In the rows, 128 means zero.
First come named turns, each shown by rows before and after it. For each pair of rows after them, which turns, in which order, take the first row to the second? The first pair is done for you.
turn dalok:
[126 136 113 118 151 120 121 127 107  87 143  85 118 135 145 113 150 133
 135 108 162 149 100 120 142 150 136  84 123 130 117 130 135 130 109 124
 141] |-> [117 143 117 122 139 120 129 110 119  87 140  75 112 141 167 112 129 135
 150  95 153 146 108  98 140 149 146 113 109 145 119 119 138 124 111 152
 146]
[128 107 127 120 142 135 141 135 102 127 117 142 119 137 147 106 125 141
 122 110 131 128 128 125 132 117 122 149 104 138 134 121 163 136 132 147
 128] |-> [122 103 117 114 145 134 138 133 103 135 106 146 119 128 142 121 130 137
 115 114 133 126 123 120 139 111 122 139 113 136 149 126 157 143 130 138
 118]
[141 135 135 116 122 131  91 119 151 174 116 151  81 102  75 166 160 115
  79 143 133  78 115 130 113 137 127 106 133 111 164 184 150 120 119 119
 148] |-> [176 137 166 130 120 117  95 117 149 152 161 156  88 121  76 118 163 109
  86 143 142  83 121 144  98 146 127 107 109  97 117 165 170 105 133 129
 169]
[141 140 144 151 124  90 167 121 105 111 110 126 143 105 136 141 131  98
 139 140 117 147 157 134 140 154 115  99  83 121 185 113 163 139  88 118
 105] |-> [139 145 149 146 118  88 166 122  98 106 115 128 147 108 128 136 138  96
 142 138 121 149 161 135 135 151 112  98  75 122 179 113 169 138  86 117
 101]
turn nak:
[145 158 110 124 168 143 131 155 133  77 175 140 108 163 130 110 128 188
 116 140 138 168 133 121 193  74 105 130 107 120  79 118 168 131 125 133
 114] |-> [162 128 146 133 135  83 131 143 134  72 192 115 128 159 123 105 136 175
  99 139 137 156 135 125 170 133 135 101 106  98  46 109 139 121 122 121
 121]
[146 129 122 133 127 114 113 129 107 105 132 107 152 125 149 125 149 151
 135 119 114 137 110 126 112 136 112  88 151 134 107 139 117 120 133  95
 126] |-> [154 139 118 142 120 131 105 121 129 141 143 133 121 122 122 131 141 141
 144 136  92 109 101 130 115 118  99 110 132 123 119 143 152 101 135  93
 146]
[128 132  68 112 161 172 135 176 102 130 142 133 118 175 156 147 140 164
 123 149 188 201 143 144  88 110  64  96 130 116 111 112 143 144  93 112
 124] |-> [157 104 112 128 118 108 128 153 118 145 181 115 123 163 125 146 150 153
 110 158 180 161 128 155  60 165  95  67 112  75  82 100 125 118  91 101
 158]
turn bufol:
[ 89 113 122 165 111 138  94 131 141 147  88  97 145  78 161 170 122 125
  87  99 128 113 138 116 139 178 125 100 115 173 157 129  95 125 114 114
 115] |-> [ 86 125 109 168 114 158  97 130 145 159  89 116 123  78 162 167 104 122
  99 105 115 104 134 109 138 156 112 130  94 186 168 128 120 122 119 130
 129]
[125 111 154 121 117  98 141 121 124 114 127  97 153 132 166 135 126 123
 125 121 145 137 136 124 123 147 152 106 131 147 120 120  91 116 127 147
 108] |-> [109 107 135 111 125 111 132 131 126 137 105 115 137 122 144 166 133 129
 105 138 135 129 120 122 136 134 146 100 146 140 159 138  97 124 120 121
  96]
[140 148 119 129 161 149 136 118 122 111 149 164 125 146 120  92 126 143
 127 139 115 134 121 139 112  87 115 117 126 148 115 133 130 125 123 130
 136] |-> [144 146 123 134 155 134 144 116 114  96 158 152 131 146 128  89 143 144
 129 130 121 141 127 142 105  98 125 107 131 150  99 124 126 121 124 130
 133]
turn gekir:
[111 100 166 111  78 101 118 132 149 156 165 104 133 122  91 148 145 136
 114 151 125  93 129 128 115 169 108 105 149  98 109 148 121 125 103  87
 167] |-> [119 102 180 118  72 103 116 122 157 160 170 104 132 121  86 141 133 131
 126 138 121  90 137 120 116 173 106 121 141 111 104 134 124 119 102 107
 178]
[130  94 153 119  99  95 145 121 137 119 123 106 143 123 137 146 118 125
 112 131 120 112 121 128 124 158 157  99 132 117 122 123  97 121 113 113
 130] |-> [128  92 146 113  98  87 140 124 138 132 117 113 136 116 128 149 128 128
 104 138 117 106 116 128 125 154 154  95 138 113 132 127  93 117 116 107
 136]
[146 131 151 137 144  76 125 179  97  98 160 118 130  95 102 108 218 109
  82 133 116 164 119 162 128 158 158  70 148  65  96 130  88 117 154  83
 120] |-> [140 133 143 139 138  89 113 165 114 148 154 150  96  88  65 123 213  96
  71 155  95 128 102 154 131 142 151  85 131  53 125 145 115 103 150  78
 143]

(2 to 4 turns a pair)
[126 158 129 146 112 125  96 152 145 122 185 147  83 119  95 123 123 134
 108 145 116  95 120 136 126 107 138 115 101 128 131  73 140  91 183 129
 190] |-> [114 169 122 141 132 145 106 166 130  78 164 128 110 132 147 110 110 151
 133 117 135 143 144 130 138  88 118 135 117 176 127  66 119 117 190 161
 151] -> gekir then nak
[120 123 142 150 110 109 131 117 129 117 117  80 153 152 176 107  79 144
 157  89 116 146 154  84 130 145 145 161 112 150 105 112 125 115 145 187
 126] |-> [133 102 171 151  87  71 124 123 135 116 132  70 167 143 150 110 108 142
 131 105 120 125 141 100 120 184 162 122 122 118  81 115 106 102 134 156
 128] -> nak then bufol
[132  87 167 135  90  80 138 101 141 132 124  87 145 122 144 122 100 122
 126 107 127 120 134 120 110 170 170 124 119 135  98 114  91 129 115 140
 132] |-> [104 103 118 113 135 127 137 128 119 119  72  99 147 117 161 151 107 142
 117 108 138 152 137 119 143 135 148 123 153 166 142 136  80 162 112 129
  91] -> nak then nak then bufol
[128 129  80 107 173 162 165 185  98 169  66 146 104 115 165 169 161 143
 110 109 116 157 135 151 161 136 113 151 175 174 170 126 173 139 146 120
  76] |-> [158  83 145 125 104  68 164 145 121 199 116 124 119 103 115 171 178 125
  85 118  96  97 127 154 123 224 165  97 160 113 126 115 138 107 135 104
 116] -> nak then gekir
[104 110  96 114 118  99 145 128 109 106  88  86 155 101 181 157 120 152
 134 117 150 174 127 113 137 164 132  99 170 155 144 121  73 135  85 128
  60] |-> [ 84 131  73 125 121 138 141 117 130 168  67 140 108  88 150 183  95 141
 132 138 124 133 114  90 149 121 119 133 151 156 192 145 115 118  77 132
  88] -> bufol then gekir
